Questions about the matrix below. Indices start at 0.
1) What is the entry at row 0, column 1?
2) What is the entry directly below -0.416?
3) What is the entry in row 1 and column 0?
4) What is the entry directly below -1.659?
5) What is the bottom entry of the column that holds the largest entry?
6) What is the entry in row 2 and column 0?
7) What is the entry directly below 0.957?
8) What is the bottom entry of the column that holds the smallest entry?
| -2.063 |  0.070 |  0.323 | -1.740 | -2.111 | -0.717 |  0.472 |  0.083 | -0.895 | -1.247 |
| -2.363 | -0.019 |  0.476 | -1.982 | -2.219 | -0.644 |  0.472 |  0.032 | -0.922 | -1.470 |
| -2.195 |  0.057 |  0.503 | -1.858 | -2.151 | -0.632 |  0.508 |  0.084 | -0.940 | -1.360 |
| -1.867 | -0.015 |  0.417 | -1.659 | -1.930 | -0.617 |  0.403 |  0.074 | -0.887 | -1.227 |
|  2.687 | -0.176 | -0.390 |  1.827 |  1.999 |  0.493 | -0.416 |  0.291 |  0.957 |  1.361 |
| -1.434 |  0.050 |  0.195 | -1.282 | -1.634 | -0.639 |  0.346 |  0.085 | -0.778 | -0.910 |
|  5.340 | -0.348 | -1.098 |  0.940 | -1.438 | -3.019 |  0.461 |  2.562 | -1.631 |  1.194 |
|  5.773 | -0.388 | -1.214 |  1.173 | -1.320 | -3.091 |  0.343 |  2.585 | -1.665 |  1.364 |
1) 0.070
2) 0.346
3) -2.363
4) 1.827
5) 5.773
6) -2.195
7) -0.778
8) -3.091

Read these off the matrix that follows.
1) The entry just left of the smallest entry?
2) The entry just right of -1.993?
3) The minimum?
4) The entry just left of 1.596?
5) The entry just right of 0.023?
((-2.361, -2.072, -0.378, -0.882, 1.784, 2.820, 0.830, 0.976, 2.626, -1.975, -2.005, 2.238, -0.784), (-0.258, -0.581, 1.494, 1.358, 0.507, 5.632, 1.957, 0.749, 1.714, -0.030, 1.552, -2.504, -3.527), (-1.052, 4.345, 2.932, 3.017, 4.602, 1.992, -1.319, 4.082, -0.591, 0.182, -1.472, 2.149, 2.635), (1.958, 1.493, -1.126, -0.576, -1.993, 2.546, -1.679, -2.515, 0.542, 1.830, -1.545, 4.012, -1.297), (2.843, -0.432, 1.507, 1.411, -2.074, -0.581, 0.413, 2.523, 1.466, -1.918, -1.599, -0.209, 0.179), (1.985, -2.047, 0.005, -1.402, 1.608, 0.023, -0.370, -1.160, -0.891, 0.068, 2.363, 0.462, 2.828), (1.563, 0.519, 1.558, -0.710, 1.596, 0.322, -2.126, 3.954, 0.978, -1.815, 3.111, -2.678, -0.193), (-3.156, -0.299, -4.332, 0.271, -0.285, -0.241, -0.915, 1.140, 0.982, 3.323, -2.567, 0.919, 1.922), (3.898, 0.179, -0.411, 1.093, -1.835, 0.748, -0.883, 1.539, -1.934, 1.805, -2.817, 2.493, -1.292), (-2.837, 1.870, 1.098, -1.480, -0.415, 2.026, -1.729, 2.377, 0.943, 0.270, -2.589, -0.344, 2.919), (0.329, -0.396, -1.108, 0.316, 0.306, -0.758, 1.495, -1.203, 0.048, 1.660, 1.049, 1.740, 2.600), (-1.241, 1.032, -0.963, 1.562, 0.688, -1.785, -2.226, 0.051, -3.268, -0.060, -3.677, -0.281, -1.204), (1.256, -2.133, -0.729, 1.856, -0.923, 1.192, -1.106, 2.517, -0.581, 0.831, -1.540, 1.856, 0.225), (0.250, -0.746, 1.773, -0.450, -2.635, -1.661, -1.523, -3.546, 4.122, -1.017, 0.946, 2.979, -0.677), (-0.208, 2.642, 3.992, 0.608, -0.976, -2.099, 0.603, -1.113, 0.052, 3.195, -0.484, -1.436, 2.930), (-2.760, -1.167, 0.250, -1.531, -0.733, -3.442, -1.099, 0.522, -0.165, 2.620, -1.095, 1.287, 1.742))
1) -0.299
2) 2.546
3) -4.332
4) -0.710
5) -0.370

A =
[[  4.3  -9.8  -9.8   5.8 -10.5  -6.5  -8.5  -6.3   1.6  -5.2  -8.8  11.7
   -1.2]
 [ 10.5  -6.9  -7.6 -13.4   8.9  -8.0   2.0   8.7  -2.2   3.2  -6.2  -2.9
  -15.9]
 [ -2.0   1.6 -10.1   0.6 -26.8 -18.6  -6.7  11.8  -4.6 -15.0  -5.6  -4.2
   -9.7]
 [  3.6   6.7  -8.0  -3.6 -19.2 -17.1  11.1   8.7   2.2 -19.4  -3.7   2.9
  -16.2]
 [ -7.1   8.4 -18.2  -4.8  20.1   3.0  -5.9 -11.4 -12.5   1.7   0.9   8.1
  -14.0]
 [  8.0   3.3 -13.8   0.3  -4.5 -21.3   9.9 -10.2  -8.7 -26.0 -24.2  15.8
   15.0]
 [ 11.3  -5.3 -24.4   7.1  -5.1 -12.4  -3.0 -14.8  -7.9 -20.8 -16.9  20.1
   10.1]
 [  0.4   2.5  -9.9   7.7   2.8  -5.4  -8.0 -10.5  -7.3  -2.1  -7.4   1.9
  -12.8]
 [  2.4   4.8   0.2  -2.3 -16.8 -16.7   9.1   9.0   3.8 -11.6  10.6  12.4
   -5.0]
 [ 17.4 -15.2   7.1  -7.8  -1.3  -2.8 -14.5   6.3  -3.5   6.2   8.2  -5.8
   16.5]]
Find the 3rd smallest entry.
-24.4
The entry just left of -4.6 -> 11.8
Find the entry just right of 1.9.
-12.8
The entry just right of 1.7 is 0.9
Find the first entry in reading order.
4.3
Find the entry just left of -24.2.
-26.0
Find the entry just left of 8.2.
6.2
The entry just left of -16.2 -> 2.9
The entry just left of -4.5 is 0.3
The entry just right of 3.8 is -11.6
The entry just left of -24.4 is -5.3
Find the entry just left of -26.8.
0.6
